50 stands for zero in the data rows.
Here are some points, each followed by its number:
59,65,63,32,46,55,69,41,51,31,62,42,41,42,59,30,51,59,55,42 0
69,42,44,42,32,45,58,50,51,42,57,42,64,45,50,40,46,50,59,65 1
50,32,68,32,32,50,69,31,31,31,67,31,69,31,31,30,32,69,69,70 2
50,51,49,70,71,31,30,69,70,70,29,31,31,51,31,30,51,50,31,70 3
30,56,58,60,32,59,69,59,37,36,57,70,64,45,41,68,32,55,64,37 4
30,37,54,60,42,64,58,64,56,42,57,65,59,56,41,49,56,45,59,65 5
69,32,49,32,71,31,30,50,70,70,29,31,31,31,50,30,51,50,31,70 6
64,32,63,60,37,69,69,69,42,36,67,51,69,42,31,54,37,36,64,37 7
59,37,68,42,60,50,44,41,51,42,53,51,45,51,41,54,37,55,59,46 8
69,32,68,32,51,31,30,50,70,70,67,31,31,70,70,49,51,30,31,32 9
35,32,63,32,51,41,54,45,56,51,62,51,41,70,59,49,56,64,36,32 10
69,51,30,32,51,50,69,50,70,51,67,31,69,51,50,49,32,69,50,70 11
50,56,40,56,32,41,64,55,37,36,67,70,64,45,55,68,56,59,64,65 12
59,46,63,65,51,69,64,50,37,31,67,70,69,56,50,58,37,69,69,56 13
30,71,49,51,32,31,49,50,51,51,29,70,31,31,70,68,70,30,31,32 14
55,46,40,51,51,41,69,41,65,60,39,45,55,36,50,40,46,36,41,65 15
30,32,49,51,51,69,69,50,31,51,67,51,69,70,31,49,32,50,69,70 16
64,32,40,51,65,31,69,45,70,36,39,65,64,51,45,40,46,55,69,60 17
69,71,30,51,51,31,49,69,70,70,48,70,50,51,70,68,70,50,31,32 18
69,37,54,56,60,69,49,55,65,36,67,51,41,65,45,49,65,45,55,32 19
50,51,30,51,32,31,69,50,31,31,67,70,69,51,50,68,51,69,69,70 20
30,32,49,32,71,31,49,50,70,51,29,31,50,70,50,30,70,30,50,32 21
30,51,49,32,71,69,49,50,51,31,48,31,69,70,31,68,70,50,69,32 22
50,71,49,70,32,50,49,50,31,70,67,51,50,31,70,30,32,69,31,51 23
59,46,58,65,56,50,49,64,70,65,29,51,41,70,45,44,70,30,36,56 24
50,32,68,51,71,31,49,50,70,51,29,51,50,70,31,49,70,30,31,32 25
30,51,30,51,71,31,49,31,51,51,29,51,31,70,31,68,70,50,50,32 26
50,32,68,32,51,31,30,31,31,51,67,51,31,31,50,68,32,69,50,51 27
69,51,30,32,32,31,69,50,70,51,48,31,69,31,31,30,32,30,31,70 28
35,42,63,51,42,45,30,31,42,60,62,31,31,42,70,58,37,64,31,32 29
30,32,68,32,32,50,30,31,51,70,67,31,31,70,70,68,51,69,50,51 30
69,37,35,65,56,69,58,64,37,42,57,31,64,65,36,30,51,45,69,65 31
69,51,49,70,32,50,30,69,70,70,29,51,50,51,31,30,51,30,50,70 32
59,42,44,51,56,45,49,55,65,70,43,42,31,51,41,40,42,30,31,65 33
50,71,68,51,51,31,30,31,51,70,67,70,50,31,70,30,32,69,31,32 34
69,51,30,70,71,69,69,69,70,31,29,51,69,70,50,30,70,30,69,51 35
41,46,40,32,71,50,64,31,65,31,48,36,50,65,45,35,46,50,55,37 36
45,56,44,42,71,64,35,36,56,51,43,56,59,60,41,63,56,30,59,46 37
50,51,35,56,32,31,69,55,42,36,57,65,64,56,55,63,56,59,64,65 38
41,71,58,56,51,41,30,69,31,51,29,70,41,31,59,49,70,45,36,42 39
30,71,68,51,32,50,30,31,51,31,67,70,31,31,70,68,51,69,50,32 40
50,51,30,70,32,69,49,50,31,70,48,51,69,31,31,68,32,69,31,51 41
50,56,35,70,42,69,30,55,31,70,34,70,64,45,36,58,70,64,31,56 42
30,60,63,60,51,64,49,59,42,42,67,60,59,56,59,40,46,36,64,51 43
50,51,49,70,32,69,30,50,51,70,48,51,31,51,50,68,70,50,50,51 44
50,51,44,60,42,59,35,45,51,70,48,51,31,45,45,58,70,50,45,56 45
69,32,44,37,60,36,40,50,70,60,29,36,36,42,50,30,51,45,31,65 46
35,51,35,65,51,50,44,64,51,51,39,60,50,36,41,54,60,41,45,65 47
50,71,30,56,46,41,64,55,60,45,34,70,55,36,50,54,42,36,41,32 48
69,32,49,32,71,69,30,31,70,70,48,31,31,31,50,49,32,30,50,70 49
41,65,63,56,42,45,30,31,56,42,57,65,36,31,64,58,56,59,45,42 50
30,51,30,51,71,50,69,50,70,31,48,70,69,70,50,30,70,30,69,32 51
59,37,35,56,60,31,49,55,65,70,34,42,59,56,31,54,56,41,50,60 52
41,60,68,37,37,64,54,45,46,51,67,60,36,51,64,49,37,41,36,32 53
50,71,49,70,51,69,30,69,31,31,48,70,69,31,70,68,51,50,50,32 54
69,51,49,32,51,50,69,50,31,51,48,31,50,31,31,30,32,69,69,70 55
69,71,30,70,71,69,30,69,51,70,29,51,50,31,31,49,32,50,50,70 56
41,32,63,32,42,41,44,45,42,51,62,31,50,36,50,63,37,64,41,42 57
50,32,30,70,32,69,69,69,31,31,67,70,69,31,31,68,32,69,69,70 58
50,32,30,51,51,69,69,69,51,31,29,70,69,51,50,49,51,50,69,70 59
41,51,68,56,37,36,35,55,56,70,43,36,31,56,64,63,70,59,45,51 60
30,32,40,32,60,45,64,31,46,42,53,70,64,60,31,40,60,55,64,56 61
69,56,49,46,56,59,58,36,46,42,57,36,64,45,41,44,37,55,59,65 62
69,32,68,32,51,31,30,69,70,70,48,51,31,70,70,49,70,50,50,32 63
64,42,49,32,65,45,69,45,42,31,43,45,50,70,70,40,37,59,59,51 64
30,51,30,70,32,50,30,69,70,70,48,51,50,51,50,68,70,30,31,32 65
55,60,58,37,56,50,30,45,42,70,57,36,41,42,59,58,37,45,45,56 66
50,42,63,56,32,45,54,45,60,56,48,42,50,60,50,68,65,55,31,37 67
69,32,49,32,32,69,69,31,31,31,67,31,69,70,31,49,32,50,69,51 68
50,71,68,32,51,50,30,50,31,70,48,31,31,51,70,68,70,69,31,32 69
64,42,30,70,46,59,58,64,31,42,57,42,59,60,41,35,56,55,64,65 70
30,71,49,70,32,50,69,69,51,70,48,70,31,31,70,68,51,50,50,32 71
59,42,44,60,65,50,44,45,37,70,29,36,31,36,55,40,70,41,59,70 72
64,42,58,60,42,64,58,59,42,36,57,51,64,36,41,44,42,30,64,42 73
55,60,30,65,51,36,54,69,42,65,29,60,55,56,45,44,70,64,50,70 74
69,42,30,65,71,41,35,64,70,65,29,31,50,65,36,44,60,30,50,56 75
50,71,68,32,32,50,49,50,31,51,67,51,50,51,70,30,32,69,69,70 76
50,71,49,70,32,50,30,69,51,70,29,70,31,51,50,68,51,50,31,70 77
30,51,49,51,51,31,69,31,51,51,29,51,50,70,31,49,51,69,50,51 78
69,32,49,32,32,50,69,50,51,31,67,31,69,51,50,30,51,50,69,70 79
69,51,30,46,71,45,30,59,70,36,29,45,45,42,55,35,42,50,64,70 80
30,32,49,70,32,69,69,69,51,31,67,70,69,51,31,49,51,50,69,70 81
50,71,49,51,71,31,30,50,31,51,29,51,31,70,70,49,70,50,50,32 82
30,65,63,56,37,45,40,41,46,31,62,70,41,42,59,58,56,64,55,37 83
64,37,54,56,51,36,35,36,46,45,39,42,45,31,31,35,46,55,69,65 84
69,32,30,32,51,69,69,50,31,31,67,51,69,51,50,30,32,69,69,70 85
30,51,44,70,51,36,64,55,65,51,29,70,64,60,31,35,70,45,36,70 86
50,51,68,32,32,50,49,31,51,31,67,51,31,51,70,49,32,69,50,32 87
69,71,68,70,71,69,49,69,31,70,48,51,31,31,70,30,51,30,50,32 88
69,71,68,51,51,50,49,69,31,70,67,31,50,51,70,30,32,50,31,51 89
30,32,68,51,32,50,30,31,31,70,67,31,31,31,70,68,32,69,31,32 90
30,51,49,70,32,69,69,69,31,51,67,70,69,31,50,68,32,50,31,32 91
41,32,63,37,37,36,64,36,42,70,62,60,45,36,45,58,32,59,31,42 92
35,42,40,32,60,50,64,36,46,36,43,65,64,60,41,40,60,50,59,46 93
45,42,44,42,46,59,69,41,65,51,43,56,59,70,41,49,65,55,50,42 94
45,65,44,60,37,59,49,59,46,36,43,70,59,45,50,58,37,41,50,42 95
59,32,35,70,65,41,40,69,65,60,39,42,55,60,31,54,65,41,55,51 96
50,51,49,70,51,69,69,69,31,31,48,70,69,51,50,49,70,69,69,70 97
45,65,68,51,60,31,30,50,51,70,34,45,31,51,70,40,70,41,36,51 98
30,71,68,51,32,69,49,69,31,31,67,70,31,31,70,49,32,69,50,32 99
64,60,40,60,46,36,64,45,56,36,34,60,31,42,70,35,51,45,31,65 100
35,60,58,46,46,59,69,59,51,36,62,60,69,36,64,54,46,41,31,56 101
64,65,49,60,42,64,30,59,46,51,53,51,45,36,50,49,37,41,55,70 102
45,65,30,65,42,64,69,59,46,31,29,70,69,56,50,44,32,36,55,65 103
50,32,30,70,51,69,30,69,31,51,29,51,69,31,31,49,51,50,69,70 104
35,42,68,37,42,31,58,36,37,70,57,65,45,36,55,58,42,59,31,37 105
50,32,68,51,32,50,49,31,70,70,67,31,31,70,31,49,70,69,31,32 106
35,60,35,65,37,45,54,59,31,56,39,65,45,42,50,54,70,55,50,46 107
64,71,30,42,65,69,49,41,46,31,43,56,69,31,45,30,56,30,69,51 108
Which two points above are nearest to each new point? Their numbers follow each, nearest first.
50,51,30,70,32,69,30,50,31,70,29,70,69,51,31,68,70,69,31,51 42 41
64,32,44,42,32,69,64,41,51,36,62,42,69,70,36,49,42,30,69,42 68 73
55,71,54,65,46,69,35,69,31,36,53,60,64,36,70,68,46,45,50,32 54 95
50,65,63,32,56,45,35,50,37,60,62,36,36,42,59,58,42,45,50,56 66 57
69,42,49,42,60,55,58,55,37,36,48,51,50,60,64,35,32,59,64,56 64 62
50,71,30,70,32,69,69,69,51,31,29,70,69,51,50,49,32,30,50,70 103 95
69,37,49,32,60,64,40,31,70,51,43,31,45,45,55,44,51,45,59,65 49 46
30,51,49,70,51,31,69,50,70,51,29,70,69,70,31,30,70,50,31,70 86 78
50,71,30,70,32,69,49,69,31,51,48,70,69,51,31,68,32,30,31,51 95 41
59,51,35,32,56,45,64,45,70,45,57,31,59,56,55,44,42,59,45,60 11 1
30,56,35,65,32,45,40,64,60,60,48,56,50,45,55,58,60,36,36,32 65 47
35,71,54,65,32,45,64,69,46,65,48,70,31,36,70,63,51,50,50,42 71 107
45,42,63,56,37,55,54,55,60,51,48,42,55,60,45,58,60,50,36,37 67 94
69,65,40,51,51,36,54,64,70,65,48,65,50,51,64,58,60,45,41,37 18 48
30,71,68,51,51,31,30,69,31,51,29,70,31,31,70,49,70,50,31,32 39 14
55,51,58,42,37,41,54,41,56,60,62,36,55,36,59,44,42,64,41,42 57 1
64,42,63,42,56,31,30,45,70,70,57,36,31,60,64,44,56,36,31,42 9 63
50,32,68,51,51,31,69,50,51,31,67,31,50,70,31,68,32,69,69,32 8 57
41,56,49,37,71,64,44,45,51,42,43,31,59,65,36,58,70,55,59,37 22 37
50,32,68,51,32,50,49,50,70,51,48,31,50,70,50,68,70,50,31,32 67 106
30,71,30,70,32,50,69,69,31,51,29,70,50,31,50,49,70,69,69,32 107 71
50,51,30,51,51,50,30,31,31,70,48,51,31,31,31,68,51,69,50,51 45 66
69,71,30,70,51,31,69,50,51,31,29,70,31,31,70,30,51,50,31,70 100 48
50,71,49,70,32,55,35,69,51,60,34,70,41,51,50,68,46,45,36,60 77 95
69,71,30,32,71,69,49,31,51,31,48,51,69,31,50,30,51,30,69,51 108 62
30,37,58,32,42,55,40,31,56,65,62,36,41,70,64,63,56,64,45,51 30 10
55,51,54,56,51,55,54,50,31,45,53,70,55,51,50,54,46,69,69,51 13 12
30,37,68,42,46,41,49,55,51,45,67,56,41,70,59,54,56,64,41,37 10 67
30,71,68,70,51,69,49,69,31,31,67,70,69,51,70,30,51,30,69,51 43 95
50,71,68,32,51,50,30,50,31,70,67,31,31,31,70,68,32,50,50,51 66 69
55,51,35,56,51,41,69,41,70,60,34,45,55,36,45,35,51,30,36,65 15 33
69,32,49,42,37,64,58,36,46,42,57,36,59,60,31,44,32,41,64,42 68 62
50,42,58,56,42,50,49,41,60,65,62,42,36,60,31,44,65,69,41,42 106 67
30,51,68,70,32,69,69,69,31,31,67,70,69,51,31,68,32,50,69,32 4 7
69,32,49,32,32,69,69,31,51,31,67,31,69,70,31,49,32,30,69,32 68 7
41,65,49,46,42,36,49,50,56,56,34,60,41,42,59,58,65,30,41,42 14 48
69,32,49,32,71,50,69,50,31,31,48,51,50,70,70,30,32,69,69,51 64 85
64,37,49,51,56,50,49,50,65,60,48,42,36,56,36,35,42,36,41,60 33 46
50,71,49,70,32,69,49,69,51,70,48,70,50,51,50,49,51,30,50,32 95 71
50,51,49,32,71,69,30,31,51,51,48,51,69,70,31,68,51,30,69,51 37 22
41,46,49,37,71,69,49,50,56,31,53,36,59,70,36,63,70,50,64,32 22 37
69,46,30,32,56,50,64,45,70,51,57,31,64,51,50,44,37,64,50,70 11 62
69,51,49,51,51,69,69,31,51,31,67,31,69,51,31,49,32,50,69,70 62 68
50,42,68,51,51,36,64,45,51,36,62,42,50,65,41,63,32,69,64,37 8 57
50,71,49,70,51,69,49,69,51,51,48,70,50,51,70,68,32,30,50,32 95 54
50,65,68,51,71,31,30,45,51,60,34,45,36,56,70,35,70,30,36,46 98 82
35,32,44,65,42,59,58,64,56,42,57,60,64,56,36,44,56,45,59,70 5 81
55,60,58,32,56,45,30,50,42,70,43,31,36,56,64,63,70,64,31,42 69 60
45,65,54,46,60,36,40,45,37,45,39,56,41,65,70,49,60,55,55,37 82 98
45,42,30,65,42,64,58,59,31,36,67,65,59,36,41,68,37,69,64,60 58 12
50,37,58,51,56,31,30,59,42,70,43,45,31,42,70,68,70,64,50,37 60 69
41,60,58,46,56,69,64,59,56,31,57,60,69,36,59,44,46,30,41,56 101 43
64,65,58,51,56,41,30,55,31,65,48,42,41,42,59,54,42,45,41,37 66 89
